Named turns come first, each shown by rows before and after it. Which turns, in which order, take the first row of each pair that follows to the second? Write the first one first, as in the answered first pair.
dabok (before => after):
[ 12   4  17 -13  22 -15   2  -3   1  -1] => [ 11 -13  23  -3   5  -8 -10 -11   2 -13]
[  3  12   2  -2   3  -2  12 -12  16  10] => [  4  -1   8   5  -8   6   2 -18  19  -1]
[-24   7 -13   8 -12  24 -11  16   8  -3] => [-22  22 -19  -6  13  -3  13   3   3  15]
puman (before => after):
[-17  14  -7   3   4   3   6  11   3  13] => [ 16  -2  15  -6   7 -14   1   0   9   5]
[ 28 -11  21  -7   0  -1  -3  19  10  -8] => [-10 -22   1  16 -21  16  -1 -10  -1 -12]
[-2 11 -8 -2 -3  1  1 12 -1  2] => [ 13  -1   4  -4  -3 -10  -2  -1   2  -6]
zozun (before => after):
[-11  13 -18  -3  12 -12  13   7  -6   8] => [-16   9 -16   4   0   6  -1  20  -4  -1]
[-8  1 -4  5  0  1  1  1 -2  1] => [-6  2 -5  3  4 -3  4  0 -2  2]
[  5  -3 -19   1  -1  11   2  -1   6   7] => [  5  -3 -19   0  -1   9   4  -5   5   8]
[  4  -5  -5  -3  -2  -1  12 -24   2   1] => [ 14  10  -3 -14   8   3   8   7   8   7]
fotad (before => after):
[ 18 -20  24   1  -3  -2 -17  -8  12 -15] => [ -9  -9   2   3   7 -15  12 -38  -1   1]
[-28  -2 -18  15  -9  10   3  -5   2  -6] => [-20  16 -18   2   6   9   6  20   6   5]
[-3 -9  3  2 -1  5 -9 -1  7  1] => [-9 -5 -4  2  3  1 -1 -7  3  6]
Pairs:
Each pair is 2 to 4 turns apart.
[ -5  19 -17 -12   8 -10   4  11   9  17] => [ -7  13 -14  -6  -3   6 -10  25  13  11] | dabok dabok dabok
[ -4  -5   5   5 -13  17 -17  21   4 -12] => [-10  10  -9  -8  14 -18  19 -11  -7  11] | fotad zozun
[-24  -2 -17  12 -24  24  -7  33  -3   2] => [ 14  -2   6  -7 -10  10 -15  50   8   2] | dabok fotad
[-19  39 -17  -7  16  12   4  21  -2  29] => [ 32 -18  32  -1 -11   2 -31 -13  12 -12] | zozun dabok fotad puman
[  7 -16   9   2  -3 -10   0 -30   5  -8] => [ 15   5   6 -14  17 -20   9 -11   6   6] | zozun dabok fotad fotad
[ 13 -19  16   6 -21  18 -31  13   3 -19] => [ -2 -23   2   8 -12 -11   0 -45 -10  -8] | zozun puman puman puman
[-22  11 -17   6   8   1  17  -1  -1  21] => [ -6 -13  -3   8   2 -14  15 -32   0  10] | fotad puman fotad
